W =
132	124	131	132	131	131	133	133	130	122	124	124
130	131	130	118	123	124	114	115	116	121	124	132
130	125	130	131	132	131	130	134	128	125	131	124
131	135	130	110	116	120	107	102	110	118	116	137
123	135	124	124	118	121	130	114	133	132	112	136
129	123	130	140	129	131	149	135	143	124	109	124
129	123	129	133	141	135	125	147	124	133	157	121
Rows and columns are counted from 0.
row 0 col 0 -> 132
row 3 col 9 -> 118
row 5 col 2 -> 130
row 0 col 11 -> 124
row 4 col 7 -> 114
row 2 col 8 -> 128
row 2 col 1 -> 125
row 6 col 8 -> 124
row 5 col 6 -> 149
row 5 col 8 -> 143
row 2 col 2 -> 130
row 5 col 1 -> 123
row 4 col 6 -> 130
row 6 col 6 -> 125
row 6 col 1 -> 123
row 6 col 9 -> 133
row 0 col 7 -> 133
row 2 col 3 -> 131
row 1 col 6 -> 114
row 6 col 2 -> 129
row 6 col 4 -> 141
row 1 col 10 -> 124
row 3 col 3 -> 110
row 2 col 5 -> 131
row 6 col 0 -> 129

M =
[[131 137 132 128 136 136 126]
 [129 134 132 127 147 122 127]
 [129 136 128 129 136 138 122]
 [132 132 135 127 138 126 131]
 [129 132 131 128 139 125 127]
 [130 133 128 129 123 143 127]
 [126 127 127 127 137 120 126]
 [129 130 126 129 124 141 125]
 [131 136 132 128 137 134 126]
 [124 126 124 128 134 120 125]
 [129 130 130 128 134 126 129]
 [128 120 129 128 120 120 133]
 [126 125 130 126 145 104 130]
 [129 134 128 129 131 133 125]]
M[-14,-7] = 131
M[8,-7] = 131
M[8,-2] = 134
M[-3,-2] = 120
M[-5,-2] = 120
M[11,-7] = 128
M[0,4] = 136
M[3,-4] = 127
M[:, 4] = [136, 147, 136, 138, 139, 123, 137, 124, 137, 134, 134, 120, 145, 131]
M[6,-6] = 127
M[-9,-2] = 143
M[:, -6] = [137, 134, 136, 132, 132, 133, 127, 130, 136, 126, 130, 120, 125, 134]
M[10,-1] = 129
M[4,-7] = 129
M[-3] = [128, 120, 129, 128, 120, 120, 133]
M[2,-7] = 129
M[9,-6] = 126
M[:, -1] = [126, 127, 122, 131, 127, 127, 126, 125, 126, 125, 129, 133, 130, 125]
M[13,2] = 128
M[-12,-4] = 129
M[0,-2] = 136
M[10,3] = 128
M[-4,5] = 126
M[:, 0] = [131, 129, 129, 132, 129, 130, 126, 129, 131, 124, 129, 128, 126, 129]
M[5,4] = 123
M[1,-1] = 127
M[-5] = [124, 126, 124, 128, 134, 120, 125]
M[-8,6] = 126
M[1] = [129, 134, 132, 127, 147, 122, 127]
M[5,2] = 128
M[7,3] = 129
M[-10,5] = 125
M[12,-7] = 126
M[-13,4] = 147

x = [143 118 104 149 135 144 124 124 142 123 113 133 132]
x[0]: 143
x[-10]: 149
x[4]: 135

a =
[[114 113 142 138 125 131 129 137]
 [136 120 124 126 140 123 136 137]
 [130 140 118 126 131 129 134 135]
 [135 124 130 132 142 119 121 133]
 [119 141 141 109 129 125 128 120]
 [129 135 146 129 124 121 114 123]
 [121 109 133 123 128 151 118 131]
 [128 124 141 140 118 132 112 139]
 [103 141 109 120 130 130 128 129]
 [136 127 131 119 131 132 133 124]
 [124 137 122 122 115 120 146 113]
 [130 134 122 126 129 130 135 130]
 [138 121 126 144 125 118 135 140]
 [133 132 126 127 139 143 138 152]]
a[0,0] -> 114
a[3] -> [135, 124, 130, 132, 142, 119, 121, 133]
a[-10,2] -> 141
a[:, -4] -> [125, 140, 131, 142, 129, 124, 128, 118, 130, 131, 115, 129, 125, 139]
a[9,-8] -> 136
a[-6,-2] -> 128
a[:, -6] -> [142, 124, 118, 130, 141, 146, 133, 141, 109, 131, 122, 122, 126, 126]
a[-10] -> [119, 141, 141, 109, 129, 125, 128, 120]
a[13,-7] -> 132
a[-12,4] -> 131
a[-7,-6] -> 141
a[9,3] -> 119
a[:, -7] -> [113, 120, 140, 124, 141, 135, 109, 124, 141, 127, 137, 134, 121, 132]
a[-12,6] -> 134
a[-3,-1] -> 130
a[-9,2] -> 146
a[:, 3] -> [138, 126, 126, 132, 109, 129, 123, 140, 120, 119, 122, 126, 144, 127]
a[-5,-3] -> 132
a[-13,4] -> 140
a[13,-2] -> 138
a[3,5] -> 119
a[:, -1] -> [137, 137, 135, 133, 120, 123, 131, 139, 129, 124, 113, 130, 140, 152]
a[-12] -> [130, 140, 118, 126, 131, 129, 134, 135]
a[-9,7] -> 123
a[12,-6] -> 126
a[0,-4] -> 125
a[-1,3] -> 127
a[12,-1] -> 140
a[0,-2] -> 129
a[-10,1] -> 141
a[-7,5] -> 132
a[12,6] -> 135
a[:, 0] -> [114, 136, 130, 135, 119, 129, 121, 128, 103, 136, 124, 130, 138, 133]
a[-4,-5] -> 122
